One turn moves each row of this set onto another row. After a few examples, where does it send each row asked below?
zib: 2,3,-2,-6,5,6,-6,6,4,5,1,12,-3,1,4,6,-2,5,6,-2,-10,-6,14,-8,-5,-2,12,7,3,9,-11,1,-8,14,6,-4,5,14,6,2,-3,-4,-40,-7,6,-2,3
Bug: 2,11,-7,-9,-5,18,12,-6,-11,-4,-18,-6,-2,6,-7,-1,-1,-7,3,8,-5,3,1,-6,-5,-5,0,11,2,-6,-3,4,-11,-8,14,2,-12,-13,-3,-5,-15,8,9,14,4,-2,4
futi: -9,-7,14,10,-3,5,24,3,4,-4,5,-3,3,-4,-16,0,11,-5,1,-4,-1,14,-10,-11,-3,-9,-8,-9,-3,6,-9,-3,-10,19,18,2,0,0,6,1,-7,0,5,-12,13,-3,-7
robaz: 1,2,17,8,-18,-9,-5,-1,16,-1,-5,6,5,0,3,10,13,-5,2,-5,-5,3,-6,-15,-8,-3,5,-7,-13,-15,-5,-5,16,-2,-4,4,-17,-2,-3,-11,7,3,4,-7,4,-21,-3
seve: 9,-6,-7,11,-1,-6,-2,-1,-7,-2,-13,-13,4,-5,12,4,11,2,-2,5,-29,-3,-17,-13,6,-6,3,-1,2,-11,-1,-2,-6,3,5,-8,-9,-8,8,-5,-9,5,-3,-18,2,-2,0
zafu: -4,2,-2,-31,4,-2,-15,9,9,-10,-2,8,0,-10,-8,-7,-7,-5,1,-1,8,0,4,-5,-4,-7,-14,-6,1,6,-9,1,5,1,9,3,7,18,-5,4,9,-11,-6,-1,-1,0,2
rikod: 0,5,-4,13,-4,6,1,-5,-10,2,15,-4,11,16,5,-9,11,-7,10,-2,2,5,-1,19,-9,-6,-4,3,-1,-13,-5,12,-14,8,8,4,-6,-4,23,11,3,6,-13,-5,2,-1,11
Pezes: -13,-4,1,-5,-3,2,8,-1,-15,-8,13,-9,8,6,11,12,7,-13,1,-3,3,8,15,13,-7,-7,10,-6,0,3,5,13,-7,14,17,8,-1,6,6,12,13,0,-1,0,8,13,-3
sib: 6,6,6,-9,0,8,15,1,-4,14,-2,-1,-3,7,15,10,-1,-3,18,-2,-5,6,-9,1,-7,-9,16,5,8,14,-5,13,-5,-12,9,-7,-13,-12,-10,-6,-7,3,-17,2,4,-10,2
sop: -11,-3,10,17,-5,-13,-3,-4,7,9,-12,22,-4,-12,1,2,-4,7,-1,1,3,-8,5,-2,-15,1,9,0,-10,-13,-9,-2,-6,-3,-17,4,-14,11,-1,3,-2,6,0,-13,4,-6,2
bozat: -4,8,18,-4,-10,-18,-5,-4,3,-1,-6,19,-3,-1,-2,10,5,-1,2,-5,-1,8,9,-13,-13,-5,18,-1,-9,-7,-5,6,9,9,-5,4,-14,1,-4,-11,14,-5,17,-4,13,-14,0
fufo: -9,8,7,22,-2,12,11,15,11,-1,10,0,-4,-14,-1,6,-6,2,3,-1,-1,0,-8,13,11,2,-10,-4,2,8,4,7,-12,-10,7,3,4,2,9,0,6,8,-1,-6,10,-4,-13
fufup: -2,-1,-2,-1,-3,2,15,4,-9,23,19,5,-4,-4,-2,-15,-8,3,-3,-7,4,6,-11,-8,0,-1,2,-16,3,6,-3,4,-15,15,-1,6,9,-7,20,-8,5,4,4,6,12,-5,1
Vitim: -5,-14,-6,-11,-3,-2,16,12,4,2,15,-3,-1,-2,-9,-9,6,-1,-4,-3,-10,22,9,-5,9,7,2,6,6,9,-1,19,-4,2,1,-2,-3,0,18,0,10,17,5,5,4,5,-13
damo: 4,-3,-3,-2,0,-4,11,-14,-13,-14,18,5,-1,2,-1,2,13,-14,4,19,-7,-2,-1,-3,10,-6,-16,-1,-5,7,4,-3,-17,13,-2,13,-4,-1,5,8,-4,2,-4,-3,3,7,4
mevop: -6,4,-4,0,0,15,17,17,0,4,19,-3,11,-8,-12,-8,1,-13,4,2,1,11,7,11,21,0,-1,7,11,4,-9,-9,2,3,0,4,-9,-4,18,-1,7,1,-5,-16,10,0,7
bodor: 2,13,0,-12,0,-3,-4,-7,10,-4,-18,-12,-2,0,-10,-16,-14,-5,4,-7,-2,-2,-3,3,-2,5,-20,1,13,-7,8,-2,-18,8,-11,0,-15,4,4,-1,-3,3,-2,5,3,-7,7
bopa: -5,-3,3,-14,1,-11,1,4,-17,0,-2,-11,-7,-5,10,3,-3,-12,1,14,-3,6,-21,-3,2,-12,7,-3,4,-10,3,-12,-3,4,-10,-16,7,-7,-3,-2,2,0,17,-3,4,-2,6
ker: 15,6,-1,2,4,-1,0,-3,-1,-7,16,-3,-8,10,13,3,12,-4,-1,1,1,13,-12,7,-3,-13,-21,-1,1,1,2,16,-9,-8,6,17,-8,-7,9,0,10,3,8,-12,4,6,1
sasov: -1,1,0,-6,3,4,-3,9,3,8,12,-12,13,9,2,5,22,-2,-3,-21,-8,2,1,10,-11,8,-1,2,18,-7,12,-8,11,3,-9,-13,5,3,4,2,2,-14,-8,-10,3,-2,4
vovef: -7,-17,9,0,8,-10,-17,-1,2,-5,-7,0,10,1,-8,6,-15,-1,4,-3,-9,9,2,-17,1,3,8,10,4,-2,9,3,4,6,-30,2,-2,-1,6,-11,13,-2,3,7,5,-3,-4
bebi: -12,1,3,4,10,-6,1,7,-31,-1,9,5,-4,5,11,-4,-4,-11,4,0,-1,-4,-5,3,-3,12,-10,-7,10,12,4,14,-9,13,-5,8,-6,5,6,12,0,-3,0,-7,2,8,1
vuv: 1,3,-4,12,-3,-6,-10,-7,-2,2,0,7,-3,3,-6,8,-9,-5,-4,0,-6,1,-5,-33,4,-2,7,2,-10,-18,-9,-15,6,3,-14,4,-2,-1,10,-10,6,-4,10,10,7,-11,7
lib: 6,-16,5,5,-6,-1,-5,-2,12,-2,-9,6,18,-16,-5,12,-3,4,3,3,11,-7,13,1,-1,-11,5,1,-7,-1,-2,-12,9,-5,-14,17,-11,10,-1,-3,-4,-3,2,-7,13,5,4
buzo: 6,7,-4,8,-5,-5,-8,-5,1,2,5,10,4,8,-17,7,-3,1,10,-1,0,2,14,-12,-1,6,17,15,-14,-11,-5,-2,7,8,-18,2,-3,-1,12,-3,7,-7,5,20,9,-11,10
foz: -7,-20,8,-3,0,3,-14,16,2,1,-5,1,21,-4,-10,7,0,-5,-8,4,8,-1,12,2,-8,-2,15,9,1,-4,-2,-14,20,-1,-19,11,-2,7,7,-3,2,-3,0,1,9,2,2
nise: 5,-8,-15,4,2,9,-1,-2,2,10,11,-5,13,-6,6,10,12,0,-1,-3,-13,-7,-5,3,0,-8,2,-13,-6,-10,3,-1,8,-20,11,-4,5,-8,0,1,6,-8,-9,-7,-12,-4,-1
siz: 10,10,-2,-6,-5,25,8,-6,-6,-2,-16,-5,-2,2,-8,1,-8,-10,-5,2,-4,0,10,-8,-2,-11,5,9,-7,-9,0,2,-9,-6,13,7,-13,-13,-1,-8,-8,9,5,12,3,-1,4
nito: -5,19,-9,-19,5,3,-3,-5,3,-5,-14,-14,-3,-1,-11,-14,-14,-3,5,-8,-4,2,0,5,-3,4,-16,1,16,-7,9,-1,-20,9,-5,3,-6,0,2,-2,-3,-4,4,0,6,-1,5
lunuv: 2,6,-8,-9,7,5,-2,11,3,8,6,9,-1,4,5,3,4,5,9,-6,-11,-2,8,-5,-6,-7,10,4,3,9,-18,5,-8,4,12,-4,4,14,1,5,-12,-7,-33,-13,5,2,2
kota: 8,-10,5,11,11,-2,-13,2,9,0,-6,0,12,3,-15,7,-12,6,14,-13,0,9,9,-5,0,3,0,13,-3,-1,5,12,13,-6,-25,11,-12,-2,3,-4,8,-7,5,-3,4,2,3
bugo: -14,-3,4,-12,-3,10,-10,8,-14,-8,3,3,3,3,-3,-5,10,-6,-7,3,-16,-2,7,0,-4,4,5,8,3,-16,15,4,-6,8,-11,-13,27,1,6,-6,-2,1,7,1,2,5,-2
Zisi: -4,3,-9,-32,2,-3,-14,8,9,-10,3,0,6,-7,-8,-8,0,1,9,-3,2,-2,2,6,-4,-6,-13,-8,2,7,-4,6,-2,4,9,0,10,19,-2,5,0,-9,-9,1,0,-2,-4
sutu: 6,2,13,-5,3,7,8,6,-6,14,-6,-2,-4,8,7,10,-3,-4,15,-4,4,11,-7,0,-15,-7,13,7,4,13,-7,11,8,-9,7,-8,-19,-8,-8,-1,-2,4,-18,5,0,-14,1
Riz: -8,-2,10,16,-4,4,-7,7,18,12,-3,6,3,-4,4,7,-2,1,-10,-8,-4,-8,10,6,-14,2,15,0,-9,-20,1,-7,4,-7,-18,9,-6,3,2,-1,6,5,-12,-16,1,-7,-3

robaz moves to Riz
Zisi moves to nito
sutu moves to zib
Now these:
bugo moves to bopa
ker moves to rikod
buzo moves to bozat
Vitim moves to fufup

One turn moves each row of this set onto another row. After a few examples, where does it send each row asked below?
takos: -4,2,-5,13,-6,-9,7,-3,5,-14,-3,5,5,2,6,10
Vosam: -13,-10,-15,-5,-2,-17,-17,-1,-1,25,8,2,7,-12,-18,-2
buso: 0,4,-5,12,-5,-10,7,-2,8,-13,-3,6,8,4,6,8
desub: -6,-4,-2,4,-10,-17,-21,-10,-2,7,-12,7,-3,-24,3,20
rogob: 7,5,-16,-1,1,-3,-13,-7,12,-5,-8,0,8,10,-4,-7
bod: -17,-14,-12,-6,-2,-8,-27,3,-2,16,4,2,5,-15,-15,8
Mineb: -1,-1,-12,-1,-3,4,-22,-5,6,-12,-12,-1,3,7,3,5
Nevo: 12,9,-7,3,0,-18,-18,-6,15,12,-11,10,9,-19,-9,5
tugus: -10,-4,-17,2,-12,-13,-2,-18,-7,2,-1,-4,-3,8,7,-3
dut: -12,-8,-12,0,-11,-2,-14,-13,-6,-9,-8,-2,-4,6,8,8
nobiz: 7,7,-8,5,-4,-28,-7,-13,8,20,-6,7,4,-18,-6,0
keket: -15,6,-12,17,-7,-6,0,-11,-4,16,3,-1,1,-11,-29,-1
Kunu: -8,9,-12,16,-2,0,-6,-5,5,12,-1,1,6,-10,-34,-2
nozo: -5,-1,-5,5,-12,-28,-8,-16,-3,18,-6,5,-3,-21,1,10
Lek: 3,4,-19,1,-4,-13,-1,-14,4,4,-1,-2,3,11,0,-12
kopum: 3,2,-2,2,-3,-11,-27,-3,11,5,-16,8,5,-22,-4,17
kidu: -3,3,-6,12,-6,-11,9,-4,4,-12,-1,5,5,3,7,8
Zud: -8,-8,-15,-5,2,-13,-23,4,5,21,6,3,9,-12,-21,-1
Semo: -22,0,-9,17,-11,-1,-7,-10,-10,11,1,-1,-3,-13,-26,8
bira: -2,3,-5,12,-5,-9,6,-3,7,-15,-3,6,6,3,6,10
nukin: -19,-1,-7,16,-8,7,-15,-5,-4,3,-4,0,0,-14,-27,13
fitu: -11,6,-10,15,-2,8,-16,-2,4,4,-5,2,5,-11,-33,7
mube: -1,4,-6,12,-5,-11,9,-3,7,-12,-1,6,6,4,6,6
topav: -18,-14,-14,-4,-5,-14,-21,-1,-5,21,7,1,4,-14,-14,5
sodeg: -11,-10,-12,-6,1,-7,-28,5,5,16,3,3,9,-14,-19,5

kidu moves to buso
Zud moves to bod
Now these:
tugus moves to rogob
kopum moves to nozo
Kunu moves to nukin

